One turn moves each row of this set onto another row. After a few examples, where does it send each row asked below?
L: [ 22 -15  -1  -2 -15  20 -16   7 -24  -2   6  -4 -20 -24 -19  25  14   9
  -9 -14  34]
B: [ 28  -3  17 -15  17  25  28  23 -25   8  11   2 -28 -20  -2  -5 -14   0
 -13 -15  16]
N: [ 15   1 -23  -7   2  12  11  20 -20   1   6   9  -9  -4  -3  -5   1  -8
   5  -2 -28]
A: [ 13  26  -1 -17   7 -14   9   7 -30  -3  15   5   9   6 -11  12  28  10
  12 -16  13]
X: [ 19  -8  43  -5   8   0   4 -15  -8  16  10  12  -8   2  -3   4   5  -6
  11 -14  12]
Z: [ 15  13  -2 -10  -2  24  14  12 -27   4   5  24 -29  16   2  16 -15 -11
 -20 -28   7]
F: [ 27  -5   8 -10   9  18  15  35  10  -7   5  -8 -25  -8  -4   0  -6 -17
  21  -4  -3]
M: [  0  -8  -3  -7 -33   0   1  25  -2  14   5  -4  -4 -18 -22 -11   8 -17
  17 -21  21]
K: [ 19 -10  14 -14   4  10  11  30 -24 -19  -1  22 -22  -4   5  -2 -23 -23
   1 -11  28]
H: [ 28   9  -2  10  -4  24  16  18 -42 -15  -1  -1  -5  -8  -6   2  -9  -8
 -17 -28  -3]
U: [-10  25  -5  15  -5  13 -10   3  -3  -1  -9 -10 -21  -5 -17  -3  27 -12
   1   5   8]
Q: [  8   9  32 -14  -1  27   7  20   0   7 -28   2  -4 -16  -7   0  22   5
 -13 -17  34]
P: [  8   3  10  -4  13  11  17  11 -10  13 -19   7 -21 -20   0  -2  37 -10
  33   6  25]
E: [ -1   3   0   1 -18  -2  -5  -4  -9 -12   2  -9   5  17   5   6  39 -16
  16  -6  16]
G: [  0   7   7 -20 -14   4   5   6   4  28   9   7 -18 -17  -6   9  23  -8
  12  20  33]
V: [ -7   7   4  -9 -26   7   0   3 -33  25   0  20  -5  -3  -6  16  26   3
 -24 -10  26]
W: [ 21   3 -30 -13 -10  32  14   3 -24 -13   4  -5 -13  12  12   2  -5 -16
  14 -12   4]
J: [-17  -3  17  -3  -4   9   9   7 -46   3 -20 -12 -10   6  -1   1  23   9
 -13  -6  12]
T: [ 15   0  36  -5  -6   3   6   7 -16 -12  -3   5  -1  -4   2   6  27 -13
   3 -15  55]
S: [ 21  18  -3 -29  -3  17  15  17  -5  -3   5  11  -8 -11  -3   4 -25 -17
  14  17   8]

W goes to Z
N goes to H
T goes to G
Where do these go?
M goes to A
J goes to Q

One turn moves each row of this set onto another row. After a few examples, where does it send each row asked below?
sepin: [ -1  -8   7 -32  -5   9   9 -33  16  -6 -25 -11   5  -7  29  14  -8  12
  14  30  32   0 -20  -9  -8  33  15 -13 -21  42]
bofev: [ -8  11  38 -23 -11  -2   1 -23  11  -8  -7  15  10  -7  18  -8 -11  12
   6  10 -23  36 -19   0  -9  24  32  10  25  -8]
pebu: [ -1  -1  13 -35  -1   6  18 -48  -2  -4 -24  -6  12 -13  24  18 -13  -4
   4  33  39   7 -32  -8   9  35  12 -17 -14  34]
melad: [ 15  -4   8 -25  -8   3  18 -33   5  -4 -31  -8   7 -16  21   1   2   1
  19  30  48  -3 -24  -4   6  37   8 -15 -18  26]
Zukap: [  3  -6  19 -45 -12   9  25 -36  16   2 -19 -18  17  -7  23   4 -11  13
  20  36  30  -2 -21 -14  -6  39  19   0 -13  42]
gedes: [  3   3  40 -17  -6  22  35  -4   9 -15 -13   4   7  -2  20 -23 -13  21
   4  14 -16  20 -24  -5 -21  15  47   1   5 -18]
zoz: [  5  11  19 -27  16   6  41 -18   1   6  -3  24  24 -27  34   1 -10  18
  12  19 -23  33   2  -2  -7  36  15   7  16 -23]
kidap: [  0  -3   8 -41   2  15  11 -33  -1   9 -20 -10  10  -4  15  11 -14   5
   6  33  35   2 -12 -14  -9  33  12 -13 -11  45]
Livu: [  3  14   9 -27  21 -17  16 -20  11   5   1  21  26 -21  33  -8   2   4
  12  21  -7  32 -18  -7   1  23  10  -8  30 -26]
reri: [  5   4  29 -13  -9  14  24 -15  -5  -1 -23  14   9 -26  20  -9 -11  17
   4  18 -32  32 -10   7 -19  22  31  23   7 -17]
Lida: [  2  16  26 -33  22   7  48 -17  13  -7   4  17  28 -10  36  -8 -20  15
   3  13 -10  19 -19 -18 -10  25  35 -17  15 -24]
zivu: [  8   4  20  -3  12  -2   2  -2  17  11 -22   5   0  -4  19  -7   3  20
   2  24  -4  32 -13   4  -5  -7  12   8  16 -22]
geb: [ 17  13  16  -4  22   5  30 -11   8  16 -30  15  12 -28  26   2 -14  20
  -5  20 -15  27  -2   1  -7   4  14  13   7 -27]
fav: [  9   3  11 -41   5   1  30 -46  10  11 -24 -15  26 -15  24  11 -15   3
   6  40  39  -2 -29 -17   6  27  11  -6 -10  33]
dela: [  2  -3  50 -21 -13   1  38 -15  16  -9 -10  -8  -7 -12  17 -10 -13   7
   7  12 -21  23  -7   8 -15   7  25  13  10 -17]
sote: [ 18  12  20  -6  25  10  41  -4  10   3 -24   4  13 -12  26 -15 -11  14
 -10  22   2  16 -27  -9  -7  -7  30  -9   6 -34]
bepa: [ 12   6  12 -35  -2   5  15 -42  -8   7 -29  -6  13 -14   9   4 -14  -8
   3  26  43  -4 -19 -11   1  36  11 -15  -8  35]
Vibov: [ 13  -4   1 -34  -6   7  11 -27  -2   5 -27 -12  10 -14  16  -7  -2   0
  16  31  38  -8 -14 -10 -13  37  11 -13 -13  36]
zeluk: [ 10  -2  23 -14  20  -8  45 -12  15   8 -13 -10   3 -24  29  -4  -7   0
  -4  27  -9  20 -13   2 -10 -14   8   1  10 -31]
tizuv: [ 17  -6  15 -29 -12   7  25 -34   7   6 -35 -22  13 -14  16  -6  -4   5
  14  41  42  -5 -30  -7   1  24  15   2 -16  31]
Numob: [  0   7  29 -38  12 -16  48 -26  22  -6   6   4  17 -27  38  -2 -16   0
   9  11 -23  17  -8  -7 -14  20  17  -4  18 -21]

gedes goes to sote
kidap goes to Vibov
Livu goes to bofev
Where do these go?
zoz goes to reri
Zukap goes to tizuv
melad goes to pebu
dela goes to zeluk

One turn moves each row of this set onto another row. After a few examples, where does it send each row asked below?
kufu: [  4 -10  12 -11  19  13   6  -3   5  -2   1 -15   7 -28   4   8   0 -24
  -5  32   6 -16  12  27 -11   9  -2  17 -18  -5 -44  -8 -17 -43]
bisep: [  7  -7  18   2  21  11   8   4   7  -2  -4 -10   5 -25   0   7  -1 -24
   3  29  -2 -12   6  27 -14  20 -11  18 -20  -3 -48  -7 -23 -36]
zuk: [ 10   2  11  15  12   4   4  -4 -32  10  -8 -16  -3 -32   3  -3  26   0
  -9  21 -19   9   3 -24 -10 -15  28  19 -19   2 -12  -1 -14 -14]
pimef: [-10 -28  -9  -5   7  12  25  34  -4  11  -5  -2 -14 -13  -2   2   2   0
  17  55 -28   6  18  -7 -37 -15   7   1   8   9   5 -14   5  -2]
nir: [ 13 -24  -2 -23 -18   3 -10  24   5  30  -8   8  17 -20  11 -10   8 -19
   5  17   2  -4  20  -1  -3  -7  -7  -6   7  27 -37  -1  12 -13]
lif: [ 16   3 -19   7   1  23   2  44 -38  -1 -17 -15  11 -20  33 -10  33 -11
 -12  21  -8  17   1 -20 -17   3  -3  -1  17   2 -42   6   8 -39]
giv: [ 14 -19 -29 -32  12  31   6  20  -7  11   1 -21   3 -26   4   9   7 -14
 -15  37 -17  -5  30  13  -1 -20   9  -5 -10  -2 -28  -7  20 -28]
dovi: [ -1  -3   6  19  30   1   1  36 -23  28 -20   0  14 -22  13  -6  20 -34
 -11  31 -26   2   9  -3 -14   8 -10   4  -2  32 -22 -39  -5  -6]
meno: [ -3 -23  -9   3   9   9  25  28  -8  10  -6  -3 -10 -25  -4   3   7  10
  14  56 -27  13  15  -8 -37 -15  15  11  -1  11   8 -13   0  -3]
gino: [  8   5  26  11  26   6  14  10  -3  -2  -6 -14   2 -17   4   2  -6 -20
  18  18  -3  -8   4  20 -17  28 -17  22 -13   4 -36   0 -20 -31]
keto: [  4 -15   8 -14   3  -3   1  24 -12  18  26   1  -9 -17 -17  -4  26 -26
  12  52  24  -1  23   5 -18   8   1  -6 -14  -4 -20   0   1 -21]
rig: [-17 -29 -10 -10   8  15  26  34  -4  15 -13  -7 -18  -6   1   1   7  -1
  22  53 -18   6  16   5 -36  -7 -15  -8  10  12  -9 -22   9  -5]
pugi: [ -2 -17  -3   9   8  14  21  43  -4 -24 -17  -8  39 -29  19   8  33 -15
  13  31 -11  -3   4  -7 -15   4  -7   5 -11  30 -35 -13  -3 -22]
bivu: [ 10  14   4 -24   4  16  -2   9 -19   5 -15  -6 -18 -34   7  11   2 -15
 -19  20 -36   5  22   0 -12  -2 -12  30  -3  29 -17  11  -6   1]
tunu: [ 31   2  15   4   4  27  34  38 -18   6  -6 -12 -11 -19  12   0   0   4
  13  24 -13  12  12 -15 -27   4 -16  20 -10  12   0  26  12 -15]
vizu: [ 20  16 -18   1  -2  15 -13  27 -37  14  -6 -17 -17 -18  14 -17  28 -17
  -7  28   4  21  14 -16 -22   8  -7   0  16  -8 -36  18  16 -22]
pufe: [ 23  12 -14   1  -2  15  -1  34 -41   4 -19 -15  -4 -24  30 -12  33 -14
 -13  22  -3  19   3 -20 -20   6  -4   0  19  -4 -41   9  15 -32]
zug: [-15  -5  12   5  11  46  15  25 -33  15 -19 -17  -8  -8  19  12  33 -21
   1  37 -14   3   5   4  -8  18 -30  -1   0   0 -35 -25   1 -39]

bisep goes to pufe
gino goes to vizu
nir goes to dovi
Where do these go?
giv goes to pugi
zug goes to tunu
meno goes to kufu

One turn moves each row of this set onto another row. After a few examples, where does it send each row asked below?
Nuz: [-15   4   3 -22   8 -27 -11 -14  -5 -10  12   4   7  23   9 -19   0  11
  16  12  10 -14   3   6  -3  11   2   8   6   5  -4  -9  -3  -9  25  -6
   8  13  -3 -11   4  14  -5 -22]
dad: [ -2 -12 -23  -3 -34   5  -9   0  -4 -10   2  -5  -7  -8 -16  14  -3  13
 -21  -2 -14   3  -5 -20  15 -24 -23  -6  17  19  -7  27   5  21   6  -1
  11   0  15   7 -21 -16  -7  17]
Futur: [ 16   4  -2  11 -17  -7 -19 -34   8   2  -3 -11  -5  -6  -9  -6   4   3
  16   1  31 -12  15 -11   9  -8  10   7  10 -24  31  -5  -3  10   7 -22
 -14  15   8 -10 -19   9  -2  -5]
Tabes: [-15   0 -12   1  11  12   6  25 -12  -1 -20 -13  14 -21   3 -24   1 -12
 -11  -7   4  23  -6 -10  -6   6  -4 -15 -28  -3  -8   2   6  10 -12  16
  16  -5  11   0 -12  11   5   4]
vado: [  1 -27   0 -17 -13  -5  -2   8  -5  17  19  -3 -10  -2  -5 -27  13 -25
   3  -9  -4   3 -13  -8  -6  -1 -10  14  28   8 -22 -14  13  21   0  18
 -24 -14  -5   2 -14   9 -10   9]
zum: [ 10 -27   7 -10  -5 -11  -4  -4  -3  11  11  -3 -15  -2 -10 -24  14 -23
   7  -3   0   1  -9 -10  -2  -7  -5  15  32   3 -16 -22  16  21   5  16
 -26 -19  -6  -2 -10   8  -7   8]
Bogif: [ 13 -24  -1  -8   8  12  10  30   5   2  -6  -9  12   0  -7  -9 -13   3
 -16 -15 -10  13  -3   0  21  -2  -6 -21 -12  24  -3   7   5  -4  -4  18
  18 -11  11   6  15  24  20   4]
Dese: [ -1  -1   6 -20  -8  -8  -8 -17 -10  -1  11   9   0  -9  -1   4  -4  16
   6   6  -7 -20 -18  -3  10   5 -11  -1  22 -19  43  12 -22  -6  30 -21
   0   0 -22 -18  14   0  -5   1]
fazag: [-12  -3 -16 -23 -16 -14  -3 -24 -17 -16  19  -5   4  22  -4  11  -9  -1
  -3   8  -5  -7   8  -5   3 -23  -8  10  10  32 -17  11   0  17  12   3
   3  -3   4 -12 -13   3 -10  -7]
tiba: [ 16  -4 -17   4 -13  15 -17  21  17 -10  -2  -5 -19 -32 -17 -12   2  17
 -22  -1  -1  -7 -24  -7  16  -4 -17 -13  21 -16  14  15   8   9  -2 -22
  -2   4  12  16 -14 -19   1  11]
Tadel: [-13  15 -13  12  -6   7 -11 -10  -7  -3 -18 -12   6 -28   1 -21  10  -4
   3  -1  24  16  -5 -20 -25  -2  -3  -3  -9 -23  20   0  -7  20   1 -11
   5   3  13  -8 -23  -6 -11  12]
rifad: [  0 -15 -22 -11   4   1  -9  -4  -1   1 -13   2   9 -28 -19  12  -1   6
 -19 -33  11   5   1   7  19  -1  14 -22  -3   2   7  -2  -4 -11   9   2
  -2  16  -5   0  36   5 -16 -32]
tedar: [ 19   6 -21  -3  -6  -2 -11 -10   4 -18  10  12  -6  -1  -2   1 -13  11
 -11   1  17  16 -13 -13  10   7  11 -16  -8  -8  37  17   3  -4  16  -8
  10  11  -9 -15  32   3   8 -30]
Fizi: [ 12 -11 -11   0 -15   5 -17  24  13  -1  -8  -9 -13 -41 -16  -9   9   9
 -20  -8  -7  -5 -23 -10  18  -9 -15 -18  20 -12  15  14  11  10   1 -21
  -3   5  16  18 -26 -14   0  16]
zepiv: [  3  13   3  -1   1  -5 -10  -5   8  -3  -1  -4  31  -3   6  -1   5  23
  11  24   1  -6  19  -5  32   7 -10  12   8 -12  28   6 -12  -5   4  10
   6  11  -9 -28   5  11   8  -3]
Sipez: [  9 -25  -1  -3  10   8   9  29   2   0  -7  -6   8   3   8 -11 -12   0
 -14  -5 -13   5   1   4  17  -1  -2 -20  -7  18  -5   0   2 -10  -1  12
  24  -9   9   7  16  32  24  -4]
vuza: [ -7 -33  -6 -17   1   0  -2  -4  -4  17  -8  -1   1 -23 -22   2   8 -17
  -7 -43   3  -7 -11   5   1  -9   5  -8  20   9 -16 -11   6   7   7   6
 -31  -3  -2  14   8   2 -19 -11]
topuv: [ 11  13   8 -17   4  -6  13  -8   4  -4  15  -4   0  -7  -1   6  -1 -12
   9   8  14  -4   6   4   2   9   6   4   8 -26  36   9 -11   7  -5   5
 -24   1 -29 -19   1  23   1 -26]

rifad goes to fazag
Futur goes to tedar
Where do these go?
vado goes to Fizi
Sipez goes to zum
dad goes to Tabes
topuv goes to Dese

One turn moves each row of this set onto another row. After a few examples, where does it send each row asked below?
Nek: [ 20  14  -4  -4  22 -13   8  13 -14  23 -32   3  13   8  -8 -13  -6]
feso: [ 14  15  -8   0  10 -13   9  12 -15  22 -34  -1  10   5  -7   4  -3]
nenob: [ -6   5   4 -12  18   2 -11   4  22 -15 -10  -8   7  -7  -3  17 -12]
makip: [ 30 -28  -2 -17   8  -4  -5 -14 -17  27  -2  -5   1  28   4 -28 -11]
fege: [ -1   0  18 -19  -3 -18   8  25  -5  23   7   8 -16  -8  -4   2 -32]
zit: [  5   4 -18 -38   9  12 -16  -6 -10  15   0 -13   1  30   5   8  -6]
biv: [ -8   7  -4 -13   7   8  -8   1  20 -15 -10  -7   2 -10  -4  11  -7]
gego: [ -6   6  -2  -7  14  -2 -16  -5  19 -10 -13  -9  11  -7  -7  12  -7]
Maba: [ 17  11  -4  -2   8 -23   9  11 -11  30 -31  -2  14   2  -3  -6  -2]
Dapi: [ 14 -27  25 -16  18  -4 -13  14  11  -9  10   8   9  -3  24  -9 -16]
nidol: [ 13 -30  30 -18  10 -17 -14   8  14  -1  10   4   7  -5  22  -2 -16]
Risu: [ 24 -32   3 -13   9  -3 -11 -11 -12  28  -9 -13   5  21  14 -29  -7]
Dukot: [ 21 -27   5 -21  -7  30  -5  -2  15   7  10 -11   9   7 -18  -8 -16]
Lefug: [ -4   4 -10   0  15   6 -17   5  19 -10 -14 -10   7  -8  -6   7 -12]
Zifo: [ 17 -25  -2 -18  -5  30  -8  -2  16  10   2 -13   7   5 -24  -9 -17]
kiroz: [  1   6 -20 -39   6  15 -11  -9  -7  14   3 -11  -2  23   7   7  -6]
Nok: [  5  12 -18 -35   9  14 -12  -3 -11  22   0 -10  -3  26  -1   9  -5]
zofi: [ 33  -4  15 -24 -21 -12  20  12 -20   6  -3   8  20   4  10   8 -14]
zimud: [ 20 -25  -1 -20  -6  28  -6  -9  12  10   2  -7   3   8 -26 -10 -18]
rolof: [  4   1  19 -17  -1 -18   8  23  -8  18  10   8 -18  -8  -8   8 -30]
Sab: [ 31 -27   1 -14  15  -3 -14  -9 -11  19  -9 -13   6  31  14 -26 -14]
fet: [ -2   8  -1  -6  24   1 -12   4  10 -18 -13  -3  11 -10  -8   6 -11]
tumo: [ 22  13 -11  -7   7 -17  14  12 -17  24 -29   2   4  -3  -8   1  -2]
masas: [ 17 -26  30 -10   5 -12 -13  15  17  -5   5   8  10   2  23  -3 -22]
rifet: [ 31  -7  18 -19 -24 -12  15  17 -19   5   0   7  25   9  11   6 -14]
fuz: [ 22 -26  -1 -20  -5  32  -5  -6  12  10   6 -10  -1   7 -20  -7 -13]
dapav: [ 11 -26  31 -22   2 -12  -6   8  16  -2  17  10   3   4  22  -8 -21]
gomon: [  4   9 -19 -35   7  14  -8  -9  -4  16   5 -10  -1  28   1   6  -6]
Kasad: [ 29  -2  18 -20 -24 -10  22  14 -19   9   0   6  17   9  13   4 -13]
Rati: [ 24 -27   7 -11  15   0  -9  -2 -18  20  -9  -3   6  25  17 -35 -11]
temom: [ 22  11  -8  -3  17 -24   8  18 -15  27 -28  -5   9   1   1  -5 -11]
bab: [ 30 -29  -3  -9  10  -1  -4  -4 -18  32  -7  -5   8  26   9 -26  -9]
kagi: [ 13 -34  29 -16  11  -9  -9   8  10  -1  17   1   7   3  22  -9 -23]
leb: [  0   3  21 -16  -1 -12   6  26  -5  16   6   0 -16 -12 -12   8 -30]
tem: [  1   2  18 -18   1 -19   5  29  -9  22   4   1 -16  -9  -6   5 -31]
vutin: [ 30  -5  16 -20 -22 -10  14  13 -26  11   4   6  21  14  13   3 -13]

fege goes to zimud
fuz goes to Kasad
Where do these go?
Nok goes to leb
temom goes to Lefug
zit goes to tem
biv goes to dapav
Rati goes to Nek
Risu goes to Maba
nenob goes to kagi

One turn moves each row of this set onto another row. After a few examples, where does it send each row asked below?
nimin: [  6   8  13  19 -14 -22  17  23 -21   6 -30  -3 -35  28 -22 -17]
ref: [ 28  28  20  31 -23 -33  17   6   1 -24 -30  35 -34  -4 -30 -15]
bom: [ 18  30  12 -17  -7 -16  -9   5   1 -18   4  23 -32  12  -2 -24]
Lep: [ 42  22  22 -10 -37 -34  12   1 -30 -12 -19   9 -24   2 -14 -22]
gipag: [ 26  32  20   7   0 -13 -25 -19 -19   4 -34   4 -31 -11  -2 -31]
Sator: [ 19  12  26  17 -11  11  -5  18 -31  10 -37  22 -27  22 -30 -23]
gime: [ 26  55  26  15 -12 -18  34  -3 -21 -16  -8  32 -28   4 -20 -26]
lupi: [ 10  40  15 -13 -14 -17   6   0 -38  16 -22  12 -29  11 -28   2]
zef: [  3  36  32  17  18 -22 -15 -19 -27 -27 -23  14 -27  11  -6 -27]
Rosum: [ 20  25  49   3 -20 -20  18  14 -11  -3 -23  15 -19   1   3   9]
nunek: [ 16  26  22  21 -21 -36  18  -1   5 -24 -30  35 -36   1 -28  -3]
gero: [ 22  10  20  21 -13  14 -11  21 -19  12 -25  21 -21  15 -25 -14]
Leme: [ 18  37  16  29 -15 -30  26   6   2 -23 -28  37 -35  16 -23 -24]
deguz: [ 15  40  34  21  10  -4  -9 -25 -21 -24 -30  10 -23   5  -4 -33]
fipu: [ 15  34  39   9  13 -17 -14 -17 -29 -29 -20  16 -23  22   2 -27]
Rofu: [ 27  25   9   9  10 -30   2   3 -28  -4   8  -2 -22  -4 -11 -12]
Lig: [ 28  17  15   9 -10  -4   3 -27 -10   6 -18   4 -14  29 -23   2]
Lapes: [ 10   7  31  24 -10   2  -9  21 -16  16 -37  13 -38  16 -20 -25]

Lep goes to Rofu
ref goes to zef
nimin goes to gime
Where do these go?
deguz goes to Lapes
fipu goes to gero
Lig goes to Rosum

